In the data rows, the value 128 means zero.
Here is a table of points, one per row:
[128 108 139 167 125 149 131 109 115 135 159 100 133  84 148 167 173 139
 122 151 148 141 130 132 102 197  85 138 111 150 124 130 154 109 159 141
 107 145 120  81 132 111 154 128 170 122 151 116 136 106  87 155 107 143
 156 142 113 118 131 110 136 120  91 166]
[150 161 105 143 124 172 150 156 114 111 145 137 120 155 127 103 113 131
 195 165  99 141 143 103 159 132 121 141 107 113 178 187 116 127 138  88
 126  78 134 170 140 107 103 122 160 128 112 117 152 106 132 143 151 109
 120 152 100 121 176 174 143 116 115 120]
[122 161 161 147 135  99  83 132 151 140 157 143 118 152 125 154 134 128
  87  94 145  97 103 160 117 126 166 129 165 108 126 108 105 144 139  92
 131 144 125 167 147 101 172 144 156 141 116 152 158  57 157 148 174 142
 103 131 131 118 153 127 133 137 129 162]
[148 119 129 139 131 145 131 116  84  29 137 138 129 130 117 134  99 139
 109 108 123  65 134 175 146 139 100  90 120 161 150 126 119 137 122 167
 140 111  86 130 137 162 120 139 136 128 162 155 111 137 102 166 111 162
 136 137 147 156 141 121 121 123 100 131]
[108 158 122 105 198 126 164 149 109 118 140 146 132  81 144  81 167 120
 131 117 129 156 167 125  93  77 109  63 137 119  98 152 131 155 101 128
 109 124 141  80 115  98 146 140  77 134  94 195 139  85  80 114 145 102
  88 135 135 152 106 130 147 169 113 119]
[ 93 115  95 118 135 145 118 153 129 139 121 119 140 238 146 136 126 109
 147 102 109 131 131  91 137 129 185 143 131 125 124 135 114 120  99 137
 147 133 144 116 120 131 142 155 153 169 141 100 121 105  96 100 111 141
 145 126 136 155 109 120 130 127 103 174]
[120 161 178 125 121 105 131 122 106 124 101 111 108 166 154 113 138 133
 129 178 116 142 117 142  88 157 131 142 163 127 120  83 100 114 132 112
 157 151 145 135 150 160 102 131 147 123  86 145 118 100 110 117  61 119
 135 155 151 102 125 136 117 117 140  47]
[ 97 120 120 119 138 113 128 158 146 117 127 163 121 135  78 132 134  83
 158 115 109 116  99 103 143 140 112 127 121 136 132 137 123 135 125 136
 105 106 107 119 105 105 126 138 109 125 125  99 117 125  83 126 134 175
  95  29 146  11 131 127 148 119 138  94]
[135 135 136 140 138 133 137 137 140  91 112 149 148 144 151 120 151 121
 118  98 120 122 172 108 152 109 155 150 124 165 134 120 167 121  94 105
 126 157 120 124  91 121 147  47 118 107 134  89  83 142 149 123 150  82
 143 150 138  86 143 153 120 137  95 105]
[156  78 145 107 139  72 119 134 143 148 121  94 129 148 138 108 142 100
 152 156 126 144 103 121 107 130 130 122 137 152 126 104 165 134 114 121
 128 111 104 167 141 152 113 143 143 136 144 162 132 176 133 118 120 109
  17 154 124 119 141  79 125 129 104 150]
[129 118 131 119 128 134 110 140 125 157  88  84   0  98 133 125 135 161
 150  72 140 142 141 116 120 133 140 123 151 134 131 138 118 112 136 145
 148 138 110 149 110 156 139 167 137 126 139 124 134 134 183 111 129 120
 149 100 108 118 150 137 132 137 105 113]
[133 116  82 161 129 113 122  99 120  97 158 125 123 117 122 128 118 124
 111 161  95 150 125 156 188 121 105 162 234  99 149 146 147 108 171 170
 130 169 111 113 142 132 137 112 112 117 178 123 134 151 108 123 145 137
 130 140 131 147 106 123 136 188 164 128]
[100 112 161 107 112 137 163 117 151 117  98  89 148 135 119 141 141 140
 175 153 214  96 117 160 127 114 149 144 170 140 122 101 131 158 139 118
 137  66 131 148 142 127 160 133  57 118 114 145 135 142 138 132 121 130
 162 120  96 133 133 130 149 136 143 164]
[101 144 138 152 145 143 132 107 127 130 131 117 135  65 127 120 128 109
  90 139 130 145 128 152 114 145 113 120 128 121 125 128 119  41 107 131
 133 125 129 255 126 136 153 127 119 133 108  98  87 137 117 154 119 166
 125 120 134 162 108 133 120 130 129 141]
[127 116 120 131 103 100 132 109 134 167 129 117 145 158   0 110 126 158
 134 127 104 131 210 104 150 129 112 119 116 147  94 135  70 138 138 115
  88 132 139 134 154 145 149 144 140 121 126 106 110 124 128 135 145 121
 153 145 142 120 119 116 116 121 109 122]
[166 137  79  87 105 125 169  88 146 124 147 137 134 106 163  90 101 118
 140 123 134 174 149 139 129 153 131 135 101 137 149 119 107 139 111  78
 135 126 147 110 143 109 133 126 112 139 159 149 122  84 105 139 160 113
 128  40 113 144 117 118  68 125 133  93]
[106 110 151 146 113 146 148 116  77 152  92 127 152 120 147 174  99 135
  52 126 154 120 139  68 122 115 132 128 162 110 142 154 145 128 153 107
 118 119 144 123 183 153 104 142 122 130 113 122 133 150 167 138 112 126
  77  89 168 132 144 132 112 135 122 132]
[155  93 147 146 130 118 145 146 102 157 144 144 129 130 129 149 109 156
 108 156 161 164 103 149 117 130 110  93  87  81 139 131  77 135 127 135
 164 161 142 117 106 129  97  98 108 108 168 139  63 121 130 123 132 181
 132 151 116 131 145 141 165 154 131 150]
[138 114 142 130 163 128 121 146 126 167 131 125 163 143 136 107 116 170
 138 121 137  98  81 125 152 139 109 131 145 123 113 129 167 123 116 147
  95  93 113 139  98  99  76 155 134 124 102  75 132 100 152 136 142 122
 152 149 107 144 103  90  73 133 125  89]
[135 126 100  82 123 110  56 136 143 120 139 137 145 125 152 149 142 124
 150 115  87 111 137  82  54 101 129 106 115 120 126 193 130 137 153 136
 127 128 148 123 148 106 125 123  87 109 122 130 127 160 110 184 146 114
 167 142 110 129 124 156  97  78 137 112]
[130 151 134 117  34 128 139 136 192 117  98 159 149 108 135 135 132  86
 144 133  97 102 142  86 124 102 112 102 102 137 118  94 129 114 163 151
 138 129 115 125  99 112 115 157 142 159 120 101 111 113 139  98 134 110
 133 141 151 172 159 119 137 138 135 116]
[148 128 125 113 147 177 126 118 158 147  89 151  48 129  98 181  91  95
 148 135 106 123 113 139 205 141 151 115 116 123 112 112 141 132 118 120
  92 159 167 112 128 105 111 120 116 123 123 119 126 129 122 165  89  72
 124 161 136 147 120 118 132 108 153 140]
[118 141 141 138 110 125 124 113  76 143 112  78 124 137 121 100 151 148
  87 119 123 118 108 173 131 127 113 128 109 156 135 149 133 140 139  72
 140 149 118 127  99  47 118 148 127 174 137 151 131 178 148 103 115 125
 135 112 139 135 118 129 141 101 184 150]
[121 140  94 122 137 134  84 108 111 108 102 117 151  97 109 137 138 163
 125 149 107 115  91 110 148 122 140 163  61 117 109 105 109 144 101 142
 152 146 125 134 140 185 136 108 122 147 101 118 153 101 145 104 143  77
 125 107 111 120 112 126 151 127 121 140]
[111 189 121 109 139 126 115 133 141 148 135 104 155 116 117 143  97 114
  94 127 186 125 152 143 152 156 125 119  99  99 154 127 170 134 129 161
 115 121 127 118 119 154 155 114 177  77 153 183 144 172 132 101 127 173
 128 146 103 146 127 111 140 121 140  85]
[151 127 148 174 130 145 116 131 141 139 136 134 119 107 124 118 142 134
 112 125 118 141 144 176  76 112 147 162 144 109  93 107  90 136 127 143
  89  64 145  80 120 142  99  90 157 139 125 123 166 179 166 123 112 166
 118 117 145 144 128 132 120 148 129 138]
Along one direction, these points spread out more than along any other. Take the direction at right angles to it along which they spread out most. Go by this last direction. How many in every 100 of the points above lie lower along it than each point below? Answers are rounded to whole numbers. More than half of the points above lie lower than the first one.
[155  93 147 146 130 118 145 146 102 157 144 144 129 130 129 149 109 156
 108 156 161 164 103 149 117 130 110  93  87  81 139 131  77 135 127 135
 164 161 142 117 106 129  97  98 108 108 168 139  63 121 130 123 132 181
 132 151 116 131 145 141 165 154 131 150] 81
[121 140  94 122 137 134  84 108 111 108 102 117 151  97 109 137 138 163
 125 149 107 115  91 110 148 122 140 163  61 117 109 105 109 144 101 142
 152 146 125 134 140 185 136 108 122 147 101 118 153 101 145 104 143  77
 125 107 111 120 112 126 151 127 121 140] 38
[133 116  82 161 129 113 122  99 120  97 158 125 123 117 122 128 118 124
 111 161  95 150 125 156 188 121 105 162 234  99 149 146 147 108 171 170
 130 169 111 113 142 132 137 112 112 117 178 123 134 151 108 123 145 137
 130 140 131 147 106 123 136 188 164 128] 88
[101 144 138 152 145 143 132 107 127 130 131 117 135  65 127 120 128 109
  90 139 130 145 128 152 114 145 113 120 128 121 125 128 119  41 107 131
 133 125 129 255 126 136 153 127 119 133 108  98  87 137 117 154 119 166
 125 120 134 162 108 133 120 130 129 141] 62
[135 135 136 140 138 133 137 137 140  91 112 149 148 144 151 120 151 121
 118  98 120 122 172 108 152 109 155 150 124 165 134 120 167 121  94 105
 126 157 120 124  91 121 147  47 118 107 134  89  83 142 149 123 150  82
 143 150 138  86 143 153 120 137  95 105] 58
[ 93 115  95 118 135 145 118 153 129 139 121 119 140 238 146 136 126 109
 147 102 109 131 131  91 137 129 185 143 131 125 124 135 114 120  99 137
 147 133 144 116 120 131 142 155 153 169 141 100 121 105  96 100 111 141
 145 126 136 155 109 120 130 127 103 174] 4
[135 126 100  82 123 110  56 136 143 120 139 137 145 125 152 149 142 124
 150 115  87 111 137  82  54 101 129 106 115 120 126 193 130 137 153 136
 127 128 148 123 148 106 125 123  87 109 122 130 127 160 110 184 146 114
 167 142 110 129 124 156  97  78 137 112] 77
[122 161 161 147 135  99  83 132 151 140 157 143 118 152 125 154 134 128
  87  94 145  97 103 160 117 126 166 129 165 108 126 108 105 144 139  92
 131 144 125 167 147 101 172 144 156 141 116 152 158  57 157 148 174 142
 103 131 131 118 153 127 133 137 129 162] 19
[130 151 134 117  34 128 139 136 192 117  98 159 149 108 135 135 132  86
 144 133  97 102 142  86 124 102 112 102 102 137 118  94 129 114 163 151
 138 129 115 125  99 112 115 157 142 159 120 101 111 113 139  98 134 110
 133 141 151 172 159 119 137 138 135 116] 42
[129 118 131 119 128 134 110 140 125 157  88  84   0  98 133 125 135 161
 150  72 140 142 141 116 120 133 140 123 151 134 131 138 118 112 136 145
 148 138 110 149 110 156 139 167 137 126 139 124 134 134 183 111 129 120
 149 100 108 118 150 137 132 137 105 113] 0
